A single turn carries every row of the set below to another of its rows. Some are shown first; where does it send the rows asked next?
vofa: [ 14  49  -4   6 -61  -5 -33  49  38   1  25 -33   1 -52   6  14 -18  -6
  16   2  13   4 -31 -46  -8 -22  14]
Gef: [ 22  28  17  25 -36  14 -21  29  25  -5  16 -32   5 -55   7   4 -27  -7
  12  10  24  -8 -13 -54   2 -14  35]
Zisoz: [ 35  30  32 -27  -5  -8 -47 -41  13  26  24 -20  36 -19 -28   5  -8  -7
   2  -2  -5  -1 -24 -11  26 -13 -11]
mizu: [-24  19  24  13 -63  -8 -19  14  51 -32  -7 -12  10   3  26 -16  41  23
  48 -12  16 -25  20 -37 -25  -3 -19]
sopag: [ 11  47   9 -21  23  -3  -7 -22  46  -4  -6 -20 -23  36 -12  -9 -37 -30
   8  12  13  11   9 -23   3   8   5]
nizi: [ 17 -17  25  34 -30   4 -12  22  38  -9   4 -14  14 -59  11   0 -18  10
  17   0  18 -14  -1 -40  -3 -20   7]
seb: [-32  38  21 -67  -7 -29 -18   5  34  48 -40  -5  -1  19  13  26 -19  23
  12  19   9  -3   6  -8  -8  15 -18]
sadup: [-48  19  31 -51  19 -11 -35   3  47  38  -5 -25 -31  26  25  14  10  22
  25  12 -23 -10   9 -39   7  -1   2]
nozi: [ 21  29  17 -48 -42   4 -22   4  25  39  57 -29   0  10  -7 -12 -18  23
  -7 -12 -51   6 -12  -3 -21 -14  -7]
diza: [ 24  83  20   0 -33 -19 -14 -18  36   1 -20  -1  -1 -47  25   2   0  13
  27  -8  65 -16  -5 -23 -15 -22   3]
vosap: [  2  70 -16 -47   1  -6 -50   4  57   1 -14 -27 -10  23   7 -10   0 -40
  13  -5 -11  31 -17 -29  13  13 -15]
Vuk: [ 12  46  13  13 -25 -12 -53 -12  30   8 -26   1  -7  63  31  36  29   2
  29 -15  25 -11  -9 -26 -15 -31   5]
Mokif: [-17  39  19 -45  16  -5 -35 -16  66   9  32 -27 -36   6  12  -9  33  20
  44   2  -6 -33   1 -36  17  35 -28]
mag: [ 25  50  38 -44 -19   7  14  28  43   8  37 -35 -33 -27  14 -21  27  26
  47  -8   4 -10   5 -25  41  -1   4]
Pemes: [ 11  -3   6  -1  14  -5  11 -26  33   2 -18   0 -11  18   7 -17 -16   6
  -2  17 -20  22  25  -2  -8  33   2]
rikon: [  4  19  59 -33  -3  -9 -16  21  34  19  12 -43  -9 -12  38 -11  20  28
  53  31  -1  24  10 -17  27 -26  22]
kugi: [-36  19  17 -54 -28 -30  19  18  -7  18  23  20  22 -34  -6  -3  15   2
  28  -5  27  25 -19 -13  -6  13  14]
nuba: [  3  10 -12   0 -63 -18 -32  58  47   4  16 -20   2 -57  13  11   7  14
  20 -13 -10  11 -31 -30 -20 -23  -1]
Bes: [ -4  47 -15 -60   1 -36   5 -16  15  33  -4  -6  -6 -14   7  22 -12  27
   7   2  25   0  -1   9 -15  51   7]
veneg: [ 11  -6   5 -53 -49   3 -32  -5  33   4  32  10   9  13  -9 -30 -15   7
  11  -6 -40 -16  -7   8   3 -16 -17]
Pezim: [-28  54  23  10 -44 -26   6  14  44  20  19 -16 -39 -13   8  28  33  26
  29 -27   0  -6   9 -41 -43 -38   5]
Tula: [  1  17   2  -4 -13 -12 -13 -22  15 -37   6 -10 -10 -34  42  -2  24  10
  40 -28  34 -10  20 -33 -28  -6  53]
Ber: [ 28  56  -4  10 -29  10 -36 -17  32  16  13   8  -7  24  49   1  42  26
  22 -40  22 -16 -12 -24 -52  11 -24]
Poti: [ -3  46  12 -53 -51   3  23  33  14   7  18   3   3 -31   8 -25  33   8
  34 -24  11  -7  -9 -22  33  35   0]
sos: [ 16 -20   7 -42 -11  -7 -46 -34  15  -1  27  11  17  -9 -17  -8  -4  -8
  12 -13 -25 -12 -13  -3  29 -19  17]
tonu: [-26  16  59 -42 -17 -31  -7   8  24  25   6  -7  28 -20   9  -2   7  16
  43  38  32  30  -7  -5  -6 -26  -8]
kig: [ -4  70  11   5 -62 -19 -22  23  12  24 -46 -15   1 -20  47  20  24  18
  21  -5  -2  15   4 -37  -4 -10  34]
bivo: [ 12  10  -6 -11   7 -18   0 -18  58  21  -3  10 -14 -10   6 -19  21  19
   7  -6 -28  24  -3   8 -24  31 -57]
gumi: [  4  40 -16 -52  -6  -6 -26 -21  28   5  12 -19  -5 -15  24 -12  29  24
  25   2   5 -18  -1  -8  13  83  -3]
Tekol: [ 12  40   3  12 -26 -15 -23 -25  21  11 -10  36 -23  44  18  28   4  14
  17  -9  35 -15  -8  -5 -36 -24  19]
suseb: [  6 -25   5  15 -41 -13 -14  36  46  -1  14  -7   4 -64   8   7   1  24
  21 -18   1  -3 -11 -28 -21 -29  -3]
pimo: [ 19  35 -19   7 -37   2 -26 -19  11   9  -8  35  -7  28  51   2  23  30
   7 -18  13 -10  -5  -5 -50   9  17]
tez: [ 37  42  28 -30 -30   0 -42  -9   6  45  29 -45  36  -1   0   0  -8  14
 -10   3 -42  19 -13 -14   4   4  -4]
betun: [ 20  50   3  10  -9   1 -53 -12  30  12  11 -16 -13  39  43  31  49  13
  29 -49   7  -2 -12 -39 -32 -15   8]
Febip: [ -1  47 -29 -41  11 -21 -31  -4  52  23   7 -12 -20 -12  17  -5  38  -8
  11 -32 -43  44 -23 -19 -16  14 -23]

sadup turns into gumi
Pemes turns into vosap
And these:
mizu turns into diza
betun turns into pimo
nuba turns into nizi
Zisoz turns into nozi
rikon turns into Poti

A single turn carries every row of the set below to another of its rows. Some are shown first; where does it send the rows asked next?
som: [-12   4  12   9  -5 -11   6  36 -30  -4  39   5 -14  -7 -32  -2 -18  -7
   8  25 -19  42 -31]
pifi: [-22 -19 -20  -7   0   4  49 -25  45  25  -8 -19   1  -9  14  22  -1 -35
  11  -7  46  -2  13]
zadal: [ 28   7 -53   3  38  14  10  -2 -24  35  -8 -21 -27 -16  19  20   3  -8
   6  -8   9 -19  21]
duka: [ -5   3   4   6   5   2   3  37 -42   6  16   7  -7 -23 -36  -4 -24  -6
   4   5 -29  29 -39]
gop: [-11   8  47   9  -4  13  -3  15 -14 -31  20  -4 -20  18 -33 -32  -9  13
  12  29  -7 -26 -28]
muri: [-22  17  20 -16 -20  20  12  16  -3 -20 -27   9 -11 -20 -10   4 -10 -33
 -14 -19 -32  36 -34]
Tino: [ 49   3 -33  21  15   7  -2 -13 -24  30  -8 -43 -22   0  -1   0  20 -12
   5  -1  14  -7  29]
mol: [-21  18  10 -11 -16  34   5  25  -7 -22 -12  20 -11 -13   1   3 -15 -39
  -1 -23 -29  35 -34]
tedok: [ 30 -12  -4   6  34 -13  -3 -31  31  19  12  13   6   5  -2  15  46  31
   5  -4 -25 -28  10]
Muz: [ -2   0  -6  14 -11 -20  13  40 -39  -8  26  20  -9 -11 -24 -18 -22  -1
  -3  11   1  31 -30]
fom: [-16  11   3  -1   0  15  36 -27  28  22 -11  -2  14  21  38  21  -2 -52
  20 -12  20  -5  35]
vabo: [ 19  11 -48  17  41   3 -15 -11 -22  22   2 -25  -7   1  -6  22  -2 -31
  19   2  20  -5  33]
zizar: [ -8  -7  -9  17  -5  12  19 -20  34  22 -10  -6   9  12  20  26 -30 -46
   8 -14  51  11  16]
Reze: [-21  20  12   1 -18   7  12  21   0 -29 -15  29 -13 -26   8  -2  -9  -9
 -28 -22 -17  41 -19]
difat: [-48   0  33 -42  -7  30   0  -5   4 -39   7  -2 -17   8   2 -21  10  -4
  20   9 -16  13 -19]
lif: [-21 -20   9  13  -1  14  22 -11  38  43   4   1   6 -22  56  -1   7  32
 -14  -7   4  -3  23]
ser: [-21  32  30   8 -24  12   8  33   0 -18 -12  13 -18 -16   4   7  -7 -23
 -20  -2 -32  40 -25]
Goti: [-43  -1  30 -33  -7   2  -1  -1   0 -36  27   0 -18  -3  -8  -3  20   0
   9  19 -30  39 -17]
muv: [  0   6  58   3 -12  -2   2  28 -19  -9  10  -9 -19  14 -34 -22  -7  18
   2  22 -13 -17 -34]
zeg: [-32 -17  14   0  17  15  -4  -6  42  38  31   8   7  -1  53  12  -4  27
  18  -7  25  -9  20]
gok: [ 21  13   1  12  42  -8 -29  -4  26  22   8  16   9  19   6  23  22  15
  14  -2  -8 -52  16]
pitan: [ -4  11   4  21   4  18   2  38 -40  -1  28  13 -12 -12 -38  -8 -33 -12
  12   2 -21  19 -36]
nol: [  2  23  56  10 -17   0  -3  22 -10 -28   8 -17 -32  15 -24 -14   7   2
  -6  28 -13  -3 -20]
sipof: [  8 -29 -29  14 -19  -9  41 -18  22  40  -5  -4  12  10  13   8 -10 -39
   4   1  38  17   2]
Pirur: [-40 -10  43 -44 -11  13   5  -6  -3 -30   5 -18 -20  -3  -7 -21  10   5
  13  12 -18  21 -24]
dovif: [-18 -22   5  -5  16  20  28 -23  25  33  14 -17 -23 -14  49   9  -8  34
   1  -6  31 -20  24]
vako: [ 30   0 -16  12  40 -12   6  10  21  38  23   1  -1  -7 -11  25  33  16
  18  -8  -6 -50   5]
bire: [ 38  -9  -5   4  32 -12  16  -8  30  32  18  23  -7  18   3  30  14  27
   9 -10  -2 -52  -6]
Tas: [-30  -7  25   6  24  15  24 -26  20  28  34  -3   9  11  32   3   4  17
  32  15  17 -28  46]
vafog: [-19 -17  20   3  12  12  27  -3  49  36  21 -14 -10 -16  32  11  14  32
  11  -9  24 -39  18]
zamit: [ 16  12  39   0 -20 -10   0  24 -25 -33  12  -5 -34  20 -19 -31   9  17
  -2  18  13  -9 -15]
dapon: [  5 -13 -28  -4   4  -4  45 -36  33  15 -21  -1  -7  11  10  28 -14 -36
   3  -7  34  -9   5]
Gofen: [-23  -1  26 -40  -6   0  -4  -9  -3 -56  14   9 -23  -2   0 -12  26  16
   4  -8  -9  31 -12]
Sule: [ 29  20  15  42  36   6  10  -6   5  37  29  14  12  17  -6  26   4   6
  19  -6  -8 -46  31]
fumib: [ 18  18 -32  13  32  17  15  -6 -20  39  16  -1   9  -3  13  34   0 -41
  27 -19  -4   6  38]
gefes: [ 22  15 -48   9  25   5  17   5  -5  32 -17 -28 -13 -22  -1  24  14 -40
   6 -12  13 -20  20]

dovif turns into dapon
difat turns into mol
muri turns into duka
And these:
Gofen turns into Reze
Sule turns into Tas
zizar turns into vabo
Tino turns into tedok
ser turns into som
pifi turns into gefes

A single turn carries every row of the set below to another of its rows. Some are shown first; where does it send the rows asked next?
mimob: [ 17  19  -5 -12  20   4  15 -32   2  32  11   8 -20  33  -1 -33  -8 -52
  25 -25 -11 -24 -40  -6  19  17   1 -25 -24  43   6  -9 -22  10  35  18
  23 -23   6  64  -7   1  30  -5   7  -5  44 -11]
bot: [ -8   9 -26   1  -6 -15 -37  30  -4 -18  14  -9  11  32  10  -3  30 -34
   1 -22   2   4  23  22  32   1 -40  -1  16  15  21  15 -11 -21  -6  11
 -19  19 -19  -6  37  19 -42 -34 -23 -27   6  21]
tano: [-20 -21 -48   4  12  -1 -26  43  -2 -15 -26  28  26   3   8 -13  -5 -10
   8  12  26  43  -9  40  45  11  27 -21  33 -12  -1 -37 -19  33  20 -19
  16   4   1  21  53  -8  10  20   3 -40 -29 -21]
guti: [-13   8 -16 -17 -12  -9  21 -32  18  26  14   0 -10  39   9 -48   2 -34
  22  -2 -13 -37 -51  -8   3  10  18 -28   2  35  16  -1 -16  14  52  41
  20  -1  -1  45  16  27  25  16  25  -7  23  24]
susa: [  3  31 -13 -12   6 -12  27 -38 -19  21  31 -33 -25  31  32 -37 -31 -32
  33 -14   8   7 -35   4  -2  13  29 -59 -23  55  25 -24 -29  17  27  14
  20 -22 -17  11  46  11  10  -1  -2  -2  20   7]
losu: [  2  20 -49   0   1 -41 -12   7  -9  11  33 -31  20  13 -28 -10 -11 -17
  15   0   2 -20  16  22  10  -6 -42 -16  49  15  -6  12  18  -7  -4  -9
 -29  -2 -10 -25  40  -5 -18 -34 -28  10 -21  -7]
lonol: [ -9  22  -2 -20  24   4  26 -62  18  35   7  25  -3  40  16 -38 -15 -29
  29 -10 -11 -27 -19 -12   0  37  11 -25 -19  24  30 -34  -7 -16  45  21
  17  -8 -32  14  -7   8   5  -5  -1   4  11  -2]
Luvib: [-25  12 -33   2 -46 -15 -17  12   6 -33  37 -14  15  13 -10 -10  23 -44
  27 -19  -1 -18  -7  26  42 -31 -23  -8  45   1   6  23  16  -6 -12 -13
 -13   4  -1  -5  16  12 -33 -10  -9 -21  22 -18]
nanef: [  7  25 -41 -52  10   3   5  16 -11  14  12   5 -20  58 -15 -32 -31 -45
  -3 -17  32 -27 -34  25  12  17 -18 -11  21  -9  26 -28 -26  22  28  17
 -26 -43 -12  11   2  14  15   9 -50  16 -21  24]
rufi: [ -1  10 -24 -19 -30   2 -15   9  -7  -5  17  -1 -11  46 -50 -12 -14 -15
  18  -7  28 -28 -47 -15  -7   5   0  -4  24 -21  15 -18 -16  -2  38 -20
 -39 -29 -30   4 -14  11   0  20   3  34 -33   5]
nedut: [-53 -40  13 -32 -29  -7 -15 -14  25  13  10  -5 -11  48   5  29   3 -27
  30  -8   5  28 -13 -18  -8 -13 -38  -5  19  14 -12  24 -30  23 -27  31
  36 -16  10   3  -1  -2 -41   6   0 -27 -32 -10]
Tedu: [ 22   5 -16   3   5  23 -13  20  -7   7  26   0 -13  47   2 -31   1 -15
  -5 -26  33 -22 -27  -2  32  32 -10 -12   9 -20   8 -27 -27 -14  25 -13
 -50 -35 -46  -9  -1  -2 -13   2 -21  29  -5 -20]
puzi: [-30 -15 -48  21  19   1 -11  37 -13 -15 -16  13  22   9   2 -11 -12  -9
  -1   0  14  65  -6  40  49  28  25  -5  34  -6  -8 -25 -11  31  13  -3
  16  -6   2  22  49  -7   4  32   0 -35 -38 -10]
dal: [ -1  -8   1 -29   9   2  -9 -17  22  -9 -10  14  10  21  35 -41  -6  15
  73 -14   8   7  -6  15 -27  -4  -8 -69 -13   9 -19 -21 -39  64 -15  18
  27 -11  12  -9  27  -4 -22 -15 -28  -4 -35 -11]
Fitof: [-14  -7 -46 -41 -22  16  -4  16   0  10 -52   1  14  19 -16 -17 -40 -11
  13   9  41  35  10  20  17  21  39 -26  39  -6 -30 -19 -49  11  14  -5
  12 -14  34  19   3 -54  21  38  -6 -21   6  -7]
Fol: [-11  22 -25   7 -15 -44 -12  19 -31  -5  31  -6  22  -1   8   5  13 -28
   0 -48  13 -10  12  24  26  -9 -38  -2  14  14  10  21  11 -12  -2 -31
   6  17   2   8  11  20 -30 -14 -20 -20  24 -28]
tid: [ 17   1  -7   0  12  -8  27 -24  12  28  24  25 -12  29   8 -64 -17 -33
  21 -22 -15 -37 -37   8  24   8  21 -44 -23  37  19 -23   7   4  33  38
  31  -1 -16  39  12 -14   6  -6   3   2  23   1]
ralig: [  1  12 -39  -7  27   4   0 -10  27  -9 -46   4  25 -11 -33  -6 -20 -16
  20  10   1  11  10  29   6  22  43 -27  48  14   1 -11   1  -8  13  -7
  44   1  -6   1  35 -31  27  22  17 -51  13  -9]
dapig: [ -4  11 -43  -3  24  15  15 -15  17 -16 -54  -1  15   2 -48 -11 -22 -10
  30  -5   6  29  -1  32  13  41  45 -26  34  15  -1 -19   2   4  14   7
  30  -5 -11   3  22 -49  17  25  13 -42  10  -7]
toset: [-27   7   8 -11  -4  -2  14 -32  18 -12 -15   1   8  32  49 -52  -3  19
  80  30   8  18  20  24 -15  -3 -21 -45 -12  12   3 -10 -48  13  13  12
   8 -13  21  11   5  -7  32 -11 -28   4  27 -14]
Sada: [-16  14 -35 -14 -44 -22 -26  -3  -1  -8  15 -53  14  20 -17 -15  34 -33
   1 -25   7  23  18  29  23 -13 -40 -11  18  19  25  36  10 -10  -7  -3
 -11 -11 -13   2  42  -2 -43 -19 -33 -23   2   3]
fet: [-33  10 -18 -25 -23 -25  -7 -14  16  20  35  12 -14  65   5  31 -12 -10
  26 -36  13  40   4   1  22  -6 -35  -6  14  21 -28  15 -31  44 -27  18
  20   5  13 -33  -2 -22 -10 -36 -31 -27  11  -9]
lel: [ -9  12 -26  -9  15  25  -7   6   1  19   8  36 -15  24 -27  22 -24 -22
  -7   0  14  47 -27  15  38  43  28 -16  22  -3 -25 -15 -12  12  26 -20
  44 -11  -4  -5  25 -34  14  55  14 -37 -10 -30]
nare: [ 16  14 -16 -10  -6 -19  38 -42  17  17  30  17 -21  49  21 -41  -7 -15
  10 -28 -19  -6 -26 -15  13  15  29  -7 -18  33  29 -36   0  26  47  23
  10 -13 -28  19   7  14   0  16  14  14  21  -6]
kun: [-42   2  11 -41  -4   1 -23  -3  -5  33  20  -9  -7  48  13  13  10  -7
  23   1  12  51  30  -4 -17   2 -44 -13 -19   8  -9  34 -42   7 -13   5
  14  -4  45   0  -5 -17 -38 -14 -18  -2 -18   8]
Fiva: [-39 -30   1 -34 -12   0   5 -14  -1  13  21  -1 -16  56   1  23 -18  16
  30  -6  -9  35   8  20 -16  -5 -43  -2   6   8  -4  45 -29  22 -21  35
  28 -16  41  16 -15 -15 -19  -3 -40 -19  -4   1]
fuma: [ -9   9   7  -8 -17 -19  15 -37  28 -14 -15  15   2  37  32 -45 -18  27
  60  14  18  28   3  14 -24 -45  -1 -36 -23  -1  -3 -15 -44  25   4  10
  29 -24 -18  12  17 -34  23   5 -38  19 -11 -26]
feg: [ -3  18 -40  -6 -36 -27 -11  33 -19 -27  32  -8   7  19  -6 -14  14 -13
   7 -26  15  -5  20  55  19 -19 -27  -6  17  -4  24  27   9  -9 -23 -17
   4  21  -6   4  27   6 -37  -7 -44 -13   4  12]
kas: [-47   3 -48 -22  -6 -19 -11  -6 -20  19 -18   6  13   1  -1  21 -14 -32
 -21  -6   7  45  14   8  24  16  50 -29  25  23  -4 -27 -22  -2  16  -8
  39  11  29  37  46 -35  -9  13  26 -25 -15  12]
Zoram: [-37   2   8  -1 -24  -3   9  -9   9 -22 -12  -9  14  18  44 -33  -5  24
  50   5  10   2 -33  11 -29 -48  -3 -65 -16  -8  -5  14 -53  23  23  17
  25 -22  10  10  28 -11   6  20 -14   6   3 -27]
nafo: [ 17  -6 -18  -6 -19  -5 -13  21  -9  20  19  -7 -30  50 -43 -25  11 -20
   2 -25  57  -8 -43  -1  14  29 -12 -11   6   8  27 -26 -22   3  20 -11
 -28 -30 -57   8   4 -19  -3  10 -17  19 -36  18]
Midut: [-23 -22  10 -30  -7 -28 -27 -21  -3  27  -6  -9 -17  55  14  20  22 -19
  33 -17  26  32  14  -8  13   4 -47  -2  19   4 -42  11 -52  30 -29  22
  22  -2  22  38 -17   6 -19   1 -21 -25 -24  -7]
pubi: [  6  10  11 -20  -9 -22 -13 -39   0 -23 -34   0  20  11  32 -38 -24  18
  56  -4  10  17   7   7 -40 -42  -3 -44 -28   6 -12   5 -47   6  22  -5
  22  -6  -4  28  27   0   9 -12 -24   1   2 -36]
vusi: [-24  13  13  11   5 -12  18 -44  18   2  -4  13  29  11  23 -52  12  35
  83  11   0  11 -18  11 -16 -25  -9 -44  -7  19 -15  -4 -36  28  29  19
   7 -25   0   6  12 -16  18   9 -38  -9 -13  -9]
zefil: [-22 -10 -42 -29 -15  10   4  -1   4   2 -49   3  20  11 -22 -34 -41  -7
   6  -9  23  52  18  22  20  29  47 -20  34   9 -31 -14 -27  18  17   8
  11 -17  40  22   9 -61  20  23   4 -11   8  -4]
sem: [ 14 -13  -5  -9  -9   2 -27  25 -34 -14  15  -6 -11  45 -34 -32  -4 -26
  11 -40  29 -17 -33   6  35  10  -3 -32  16 -19  20 -37  -5   2  26  15
 -47 -34 -25   8 -13   2 -27   5 -24  18 -26  14]
veken: [-53   6 -50 -23   5 -22  -2  -8 -24   6 -28   5  16  10  -6   4 -12 -15
 -15  -5  10  70  15  19  30   5  50 -17  22   8 -13 -21 -17  11  25  11
  19  14  26  33  46 -45 -12  15  12 -22 -25  10]
Mapit: [-37 -19  15 -20  -7 -24  -9 -24   3  48  34 -10  -8  46   1  -1   1 -20
  44   5  15  42  18   4   8  -9 -29  -4  16  21 -25  31 -23  13 -42  26
  37  -1  28  22 -12 -15 -20  -3 -27 -28 -30  16]
milu: [ 23  -5 -18 -25   0  -9 -13  11 -13  -8 -12  14 -23  26 -37 -13   9 -19
  21  -9  46 -24 -35   6  -5  25 -43   2  12   8  14 -32 -25   1  41 -24
 -41 -25 -49  18   4   3   2  12 -21  13 -33 -17]
kivu: [-12  10 -28 -13  24  29   6   1  -1  -1   3  28  -8   9 -26  -2 -17 -13
 -12 -20  20  53 -27  36  34  48  35  -9  26  -1 -15  -6   5  13  27 -14
  30 -11 -10  -8  33 -34   2  54   5 -42 -13 -26]

susa turns into nanef
Fol turns into Midut
And these:
fuma turns into tid
lel turns into tano
kivu turns into puzi
Zoram turns into guti
vusi turns into nare
kun turns into toset

